In the rows, 128 means zero.
Each named turn below is shown by a few rows before and after it. Which turns, in which order, take the first row of each later pair to the second? The first pair is answered.
turn vesuk:
[ 88 107 110 129 134 143 122 124 117 137 134 149 120 116 123 121 133 104
 133 133 136 107 118 113 110 132 116 119  91 142 113 156]  ->  [116 102 124 117 146 131 106 145 108 122 111 149 134 144 121 130 111 119
 132 117 144 125 132 135  88 132 125  90 129 130 123 163]
[114 140 138 128  77 136 152  81 166 171 190 116 134  96 125 100 183 127
 147 158 149 147 146 117 138 107 158 149  93 123 130 145]  ->  [154 129 167  97 106 121 138 116 132 153 149 121 174 148 123 127 149 156
 144 139 176 176 168 168 107 103 168 108 150 106 144 176]
[140 140  98 105  96 145 143 125  70 140 125 128  91  92 123 122 199 139
 115 151 120 100 125 113 150 144  95 111  99 158 115 127]  ->  [182 130 118  85 120 132 125 154  57 123  94 127 121 133 119 136 165 161
 113 133 130 121 143 147 120 143 106  72 155 143 128 137]
turn fumel:
[140 155 138 144 114 125 119 122 155 133 150 100 110 119  97 149 122 117
 163 107 104 138 107 110 157 134 128 147 169 143 121 110]  ->  [132 176 131 126 108 126 133 120 129 139 164 120 119 115 101 162 150 119
 146 117 131 139  90 116 169 127 126 151 142 129 107 134]
[159 133 143  95 133 142 159 128  76 109 106 157 128 130 108 155 142 130
  94 109 167 176 110 177 123 163 120 101 134 133 113 147]  ->  [170 101 149 115 145 143 136 132 105 102  91 130 119 141  97 141 100 127
 114  96 131 169 136 171 103 169 123  94 174 151 133 114]
[168 147 105 156 118 141 102 148 118 119  99 128  97 107 111 114 104 130
 122 117 156 131 124 138 124 115 110  74 150 115 116 114]  ->  [159 160 101 145 113 144 113 147 103 120 108 141 103 104 118 121 124 133
 113 123 170 130 114 142 131 111 105  78 130 107 108 131]
[ 91  71 142 153 125 133 126  98 106 126 152 110 115 132  97 117  89 130
 112 111  81 128 143  91  73 119 133 148  99 173 139  76]  ->  [106 111 129 156 107 124 127  86 124 110 185 126 107  98 108  94 136 126
  97 120  89 123 109  65  91 131 145 137  76 148 119  82]
turn vubiz:
[167 164 157 113 135  94  99 160 129 114 116 138 140 147 125 133 172 150
 114 105 160 182  99 177 142 135 136  91 176  82 114 142]  ->  [124 129 165 109 154 114 116 161  88 154  87 130 147 170 114 163 138 149
 129 112 159 189 130 199 135 112 115 130 161 112 125 149]
[116 129 125 143 138 163  88  98 173 107 160 155 115 125 158 105 110 152
 139  87  99  97 109 145 120 111 147 145 180 160 181  98]  ->  [108 118 131 145 143 168  91  99 163 112 150 154 114 135 150 116 101 155
 142  87 100  99 119 153 118 107 145 151 182 164 189  99]
[105 153 127 127  97  95 128 141 143 139 138 139  92 122 110 110 113 123
 155 108 135 174 117 148 120 142 171 150 153 120 117  92]  ->  [100 149 131 122 100  96 128 142 136 144 133 135  94 131 108 114 104 126
 157 103 135 179 123 159 115 140 169 151 158 124 117  95]
turn Nefuv:
[ 84 125  90 100 145 146 147 143  98 162 146 127 167 134 152 149 103 157
 101 153 160 135 129 168 114  97 136 144 113 130 131 168]  ->  [ 77 124  67 144 125 148 133 114 166 152 171 104 120  91 150 106 109 135
 111 157 115 103 120 108 126 119 141 159 105 149 128 119]
[120 111 155 104 157 137 133 145  75 136  89 126 161 162 121 165 105 149
 145 126 141 155 145 168 115 107 115 127 130 134 143 136]  ->  [ 93 102 131 156 133 141 126 107 140 144 115  98 109 113 116 122 112 117
 165 134  84 113 137 102 132 125 113 159 108 163 139  76]
[143 102 108 122 117 116 133 156 109 113 113 152 149 139  98 135 117 139
 133 137 136 147 134 133 118 126 136  76 146 112 160 157]  ->  [ 99  77 103 138 116 136 146 132 109 147 113 140 132 129  92 139 107 127
 151 147 120 135 143 123 127 117 119 121 113 142 166 140]
[ 82 112 113 115 126 163 162 139 103 205 127 102 106 126 111 132 132 129
 125 134 141 136 121 124 102  99  95 152  73 184 116 144]  ->  [146 142  98 140 105 133 125 138 183 149 160  96  80  90 120  77 158 124
 114 122 114 117  91  75 109 140 125  99 110 152 106 108]
Now pairs of rows:
Between the rows of a pair lie two turns.
[ 85 118 120 134 120 139 168 104 106 166 123 116 112 116 126 139 122 121
 139 146 125 117 126 110 150 122 117 181  63 152 118 116]  ->  [129 104 123 157 128 124 123 111 164 128 118  92  99 116 120 106  88 125
 149 124  83 110 135  88 133 149 137 141 129 150 135  71] -> vesuk then vesuk
[156 122 123 151 122 122  88 123 170 102 144 111 105 128 127  96 129 130
 136 121 101 119 129 104 132 144 138  99 157 125 133  94]  ->  [ 91  91 131 138 141 151 121 117 107 160 123 105 121 154 116 143 103 124
 152 135 117 130 156 141 130 107 108 159 117 162 139 115] -> Nefuv then Nefuv
[156 105 140  99 152 131 113 153  85 127  87 138 137 175 135 154  75 142
 139 134 137 155 147 162 113 126 120 116 151 132 130 165]  ->  [109 138  97 136 107 144 135 107 131 137 149 140  82  95 148 115 142 107
 133 162 118 114 104  89 161 140 111 163  67 139 102 132] -> fumel then vesuk
[113 121 112 136 159 127 173  97 147 192 148  77 121 133  95 169  87 110
 111 142  99 149 104  79 127  53 112 187 102 118 124  93]  ->  [145 121 114 145 157 117 149 105 178 166 149  63 110 131  95 149  69 109
 113 129  78 142 108  68 118  70 122 162 138 116 131  73] -> vesuk then Nefuv
[101 114 147 112 174 140 143 136 121 152  95 126 156 170 112 165 120 137
 142  94 118 132 183 152 113  80 124 104 142 145 139 142]  ->  [ 98 156 116 145 129 132 144  98 181 133 155 136 110 101 123 119 184 112
 131 109 101  97 135  79 148 110 128 110  98 133 110 110] -> Nefuv then fumel
[161 103 170 124 154 122  40 177 161 155 118 140 136 121 101 127 152 139
 111 125  95 191 180 167 110 166 158 101 184 142 136 169]  ->  [121  81 155 161 142 136  48 147 195 174 130 119  98  92 100 111 149 113
 127 130  56 163 181 125 123 169 143 140 154 175 141 126] -> Nefuv then Nefuv
[147 131 149 132 110 157 131 153 106 136 109 113 169 133 129 116 164 163
  70 165 147 104 155 176 167  94 142 114 113 139 126 163]  ->  [127 106 131 171 105 161 124 129 157 142 113  79 137 110 123  93 146 141
  93 163  97  79 164 134 172 106 142 134 121 170 137 114] -> fumel then vesuk
[127 133 114 127 106 165 119 102 176 130 160 143  99  97 110 105 168 119
 128 150 109  88 111  86 150 126 138 143 125 166 119  85]  ->  [171 156 121 105 108 146 113 121 168  99 165 164 113 107 119 104 188 137
 108 146 136 106  96 102 145 134 154 106 147 133 112 114] -> Nefuv then vesuk
[159 130 139 120 134 109 117 135 130 118 125 137 138 130 141 123 116 143
 117 122 141 131 123 135 123 138 132 112 157 107 130 138]  ->  [147 145 136 112 129 115 129 136 117 121 131 150 142 124 142 127 131 142
 113 128 156 133 118 140 132 138 126 119 136 106 123 149] -> vesuk then Nefuv
[145 111 172 173 121 109 130 138 139  93  99 118 155 139 117 136 105 144
 128 141 154 135 140 120 117 138 132 125 149 129 188  72]  ->  [152 140 166 178 104  99 130 127 157  80 124 126 143 110 127 119 139 136
 116 153 159 126 116  99 133 150 137 119 135 112 174  72] -> Nefuv then fumel
[131 168  38 156 151 141 128  86 140 126 142 126 109  69 141 108 160 141
 127 137 117 107 119 118 168 162 100 183 117 116  91 127]  ->  [113 111  58 158 187 155 121  98 122 153  93  98 126 113 122 130  89 145
 156 126  96 117 168 149 136 146  94 196 154 155 121 110] -> fumel then fumel
[113  78 153 115 135 158 100 103 140 150 116 118 124 137 121 139 137  98
 114 125 103 106 165 123 105 116  89 159 122 159 127  95]  ->  [114 117 142 106 117 157 118  98 131 141 151 145 124 110 132 137 191 101
  94 137 129 103 138 114 124 116  88 158  89 134 103 115] -> fumel then fumel
[100 136 106 129 103 143 155 112 122 136 151 128  87 103 119 125 165 122
 122 142 114 117 111  82 161 125 116 168  83 130 122 123]  ->  [127 131 138  84 133 141 153 149  68 134 115 142 131 156 116 164 139 146
 114 133 153 152 131 147 130 103 117 139 118 112 132 171] -> Nefuv then fumel
[118 130 114  82 131 162 105 115 139 167 141 117 128 125 143 135 181 129
 127 153 144 104 117 134 145 152 106 162  92  99 126 183]  ->  [101 109 111  95 130 167 105 108 155 177 133 103 118 119 140 130 163 119
 141 152 125  95 124 120 141 149 104 176  95 119 136 162] -> fumel then vubiz
[118 163 151 171 116 142 140 103 112 174 162 126 106 109 132 108 159  67
 159 144 114 124 145  79 139 149  96 152 138 154 114 102]  ->  [159 141 175 156 149 127 111 132 110 153 127 115 131 156 125 113 108  86
 163 125 110 147 172 116 100 150 113 112 207 147 133 103] -> vesuk then fumel
[116 154 156 103 153 139 151 164 103 117 126 180 138 169 136 149 134 143
 149 110 159 166 111 188 127  97  99 139 105 105  99 183]  ->  [152 174 133 150 125 121 120 141 199  75 164 161  94 114 140  84 154 123
 145 107 112 126  83 114 139 137 121 117 123  95  96 126] -> Nefuv then Nefuv
[148 122 139 121 170 129 132 157 131 104 108 143 141 122 114 123 128 145
 117 125 131 107 126 130 125 152 136 128 159 134 142 118]  ->  [136 142 127 123 153 130 143 144 132 109 130 148 133 100 118 117 158 142
 111 134 132 100 107 111 143 155 134 137 127 132 132 118] -> fumel then vesuk
[ 85 108 146 123 165 137 139 110  82 147  78 132 111 130 142 152 114 115
 159 139 150 156 156 145 106 120 102 126 136 170 116 122]  ->  [159 144 143 120 155 105 107 129 122  90  93 144 110 122 153 121 140 125
 140 121 150 158 132 133 104 149 132  63 176 122 106 120] -> Nefuv then Nefuv
[164  99 144 133 146 116 103 146 156 105  97 106 126 151 126 112  75 141
 145 114 107 135 154 135 101 135 140  99 193 140 139  96]  ->  [ 74 115 117 145 122 146 159 101 126 162 136 124 103 104 131 128 134 114
 143 154 119 116 131 111 146 111 107 184  71 166 110 109] -> vesuk then fumel
[130 113 132 147 119 129 115 113 149 113 143 141 103 132 107 118 125 118
 138 118 121 102 139 102 136 142 131 135 155 117 139  92]  ->  [152 132 145 119 121 119 115 131 122  99 140 159 128 148 113 131 135 133
 123 115 153 120 130 127 133 140 135 113 162  95 131 125] -> Nefuv then fumel
[104  81 164 134 148 124 134  89 137 189 143  98 107 143 117  97 116 154
 134 155  83 110 169 131 124 104 148 167  55 140 125 136]  ->  [138  81 162 144 144 113 110  93 173 160 145  90  97 142 117  73 105 157
 135 140  61 105 165 112 116 119 166 141  94 133 132 113] -> vesuk then Nefuv
[153 143 141 158 130 146  94 105 153 104 160 121 129  77 119 113 157 155
 151 182  85  87 114  75  81 191 113 113 180 124 139  89]  ->  [175 156 161 112 147 137 101 134  95  98 141 148 170 114 126 148 162 180
 130 178 140 121 115 127  70 178 114  86 195  94 134 143] -> fumel then vesuk
[167 132 146 128  90 137 108 136 106 102 114 131 128 155 123 104 124 116
 136 108 136 138 136 118 135 122 112 102 141 107 118 165]  ->  [159 116 147 141  92 142 101 133 120 105 107 116 118 157 120  95 105 110
 146 105 118 130 142 111 131 123 110 106 148 117 127 145] -> vubiz then fumel
[168 145 136 120 118 109  97 111 149 104 152 141 111 127 138  97 153 138
 103 120 109 122 100 118 121 147 143  89 154 100 115 114]  ->  [110 122 125 140 112 134 116  82 156 143 156 123  89 111 134 100 145 116
 122 134  84 106 109  96 136 136 123 141 112 137 120  90] -> vubiz then vesuk
[124 159 121 122 154 122 129 134  64 173 128 133 167 183 163 133 131 126
 141 125 151 128 143 177 146 110 136 131 129 118 131 219]  ->  [133 172  89 182 118 113 105  99 162 149 174 116 112 116 167  66 155 102
 150 124  98  82 116  89 166 148 151 132 125 126 125 153] -> Nefuv then vubiz
[124 105 122 153 137 133 117 108 155 137 111 105 125 120 123 122 106 113
 149 120  91 118 143 110 122 137 132 146 139 153 139  95]  ->  [139 147 133 101 136 125 138 124  92 129 122 152 162 135 135 151 152 136
 116 128 161 146 118 153 128 127 129 126 118 114 117 163] -> fumel then vesuk
[118  80 150  90 144 152 134 147 102 134  66 115 118 187 104 133 118 134
 108 105 141 157 167 145 132 116 130 110 153 124 109 128]  ->  [141 141 128  96 103 143 130 134 134 101 119 141  97 134 121  96 193 126
  80 120 152 141 115 101 164 137 145  93 119  87  78 140] -> fumel then fumel
[ 95 129 144 112 132 141 156 135  83 151 129 137 132 125 128 152 142 125
 127 135 150 141 128 149 137  98 124 155 104 141 125 152]  ->  [140 110 142 144 135 122 109 143 154 114 121 106 107 125 124 112 103 121
 145 114 101 125 138 116 117 126 149 117 175 142 143  98] -> fumel then Nefuv
[138  94 144 147 142 131 101 139 158 125 106 105 116 147 130  95  87 131
 142 120  84 105 149 133 119 137 146 130 168 139 149  91]  ->  [ 79  91 142 132 139 154 139 127 104 171 110 119 123 145 131 127 106 129
 142 140 110 109 147 150 136 109 121 183 101 157 140 118] -> vubiz then vesuk
[122  75 126 149 134 134 117 124 148 129 109  98 130 134 113 115  79 127
 148 115  95 122 145 125 118 141 129 130 157 141 151 104]  ->  [151 140 131 103 121 120 136 143 101 107 131 145 160 134 131 129 142 146
 107 120 162 149 111 149 133 136 140 101 131  88 119 174] -> fumel then Nefuv
[147 124 143 131 133 119 104 145 148  92 122 133 124 135 124 124 119 140
 123 128 117 136 131 131 122 133 135 121 154 124 139 123]  ->  [112 126 141 119 131 134 130 136 107 119 123 143 134 137 125 152 135 138
 123 143 141 143 132 147 136 118 122 154 111 130 127 145] -> fumel then Nefuv
[174 157 105 126 140  92  95 119 146  80 129 166 107 116 130  88 163 110
 117 142 133 116 103 132 122 141 146  71 138  91 122 138]  ->  [167 163 110 102 145  96 106 127 112  89 120 175 129 132 129 106 168 117
 116 145 158 132 101 159 122 128 141  74 125  85 117 158] -> vesuk then vesuk
[137 115 129 143 119 117  89 144 150 116 131 143 101 106 157 111 126 106
 135 119 122 144 110 140 141 118 129  97 155 130 116  97]  ->  [142 114 139 135 127 117  87 150 133 118 122 149 114 120 156 123 115 113
 135 116 133 151 115 156 134 112 128  95 167 132 119 110] -> Nefuv then fumel
[164 152 150 104 136 117 119 145 125 102 134 150 157 138 133 133 143 169
 115 137 167 136  91 120 133 122 123  86 134  76 119 171]  ->  [145 118 126 157 124 127 104 117 192 111 142 109 109 106 124  96 119 137
 143 136  99  96 103  65 138 139 122 112 136 119 137 101] -> fumel then vesuk
[154 128 129 133 124 116 119 123 153 115 137 122 120 122 128 105 119 128
 127 116 108 122 132 111 130 140 144 115 140 122 120 110]  ->  [112 122 125 133 122 136 140 114 129 150 141 120 115 117 130 122 121 122
 132 129 113 118 135 113 141 127 129 152 101 138 118 114] -> vubiz then vesuk
[186 125 140 113  97 123 117 183 149 139 105 118 135 150 111 103 100 129
 130 105 108 111 135 156 114 147 173  93 204 101 132 125]  ->  [160 152 142  84  92 131 154 182  91 157 115 148 157 155 123 135 140 134
 112 121 158 124 120 186 131 130 160 109 154  84 111 172] -> fumel then fumel
[127  95 122 152 142 139 110 117 160 124 117 113 114 136 118 105  89 127
 149 107  86 121 154 122 113 141 133 130 152 155 151  87]  ->  [170 161 117 120 123 116 114 129 148  85 149 157 126 121 139 100 155 138
 111 110 135 135 110 125 126 152 150  91 140  96 119 134] -> Nefuv then fumel
[ 81 100 123 122 114 138 163 130 102 168 105 136 148 156 128 148 122 148
 129 138 161 143 135 158 121  82 126 153 110 145 123 150]  ->  [127 139  97 160  87 114 133 113 184 118 148 130 110 105 138  90 157 134
 121 131 131 116 104  94 136 120 152 119 125 117 106 108] -> fumel then fumel
[110 120 135 163 136 116  85 150 126 124 121 132 156  97 130 125 106 144
  96 121  96  95 123 134  98 108 154 125 156  97 136 110]  ->  [114 128 133 162 129 113  85 147 135 119 135 139 154  90 134 120 120 145
  87 120 100  94 114 129 107 112 161 117 151  89 131 112] -> Nefuv then fumel
[ 95  85 124 160 125 146 124  90 128 123 135  84 124  88 134 110 131 124
 171 133  98 113 123 125 142 130  88 175  70 156 139 103]  ->  [135 143 123 126 112 125 124 106 107  91 159 126 147  80 152 114 189 138
 134 135 150 125  86 137 153 134 101 137  58 101 112 151] -> Nefuv then vesuk
[150 136 130 143 134 123 119 130 166 119 139 133 120 126 142 123 114 131
 134 125 125 132 136 129 118 157 126 123 153 126 148 114]  ->  [108 124 132 136 136 142 145 117 132 152 135 135 128 132 139 143 117 126
 139 136 134 136 141 141 128 140 110 159 117 146 146 129] -> vesuk then fumel
[ 81 140 144  84 140 136 146 151  92 113  91 116 146 155 159 127 131 144
 166 123 124 142 127 124 110 105 147 175 107 125 136 140]  ->  [ 86 129 138 115 133 133 132 140 129 109  93  97 128 141 153 104 117 135
 180 118  89 122 133  95 106 113 150 175 121 140 145 105] -> fumel then vubiz
[101 124 133 133 117 136 193 124 136 136 119 134 130 145 111 123 111 102
 107 171 147 138 162 131 128  90 146 129 123 142 126 122]  ->  [123 117 137 144 117 127 176 130 161 121 113 124 125 146 113 109  97 100
 110 157 131 131 165 122 120 103 156 111 153 140 137 103] -> vesuk then Nefuv
[147  93 145 146 151 126 129 155 115 133 126  97  97 105 154 148 112 127
 139 103 138 149 127 156 108 108 123  96 165 168 138 111]  ->  [148 114 141 127 149 121 140 161  90 133 133 115 106 106 161 162 139 132
 127 109 167 156 116 169 113 106 121  97 152 151 125 142] -> fumel then Nefuv
[134 154 147 112 152  99 129 154 104 109 161 188 179 139 151 163 127 138
  95 164 188 119 141 129 145 109 139 107 122  70 125 183]  ->  [104 161 122 144 127 108 139 123 140 120 194 180 140  92 150 137 153 116
 102 180 158  89 124  85 168 118 131 140  77  88 116 152] -> vesuk then vesuk
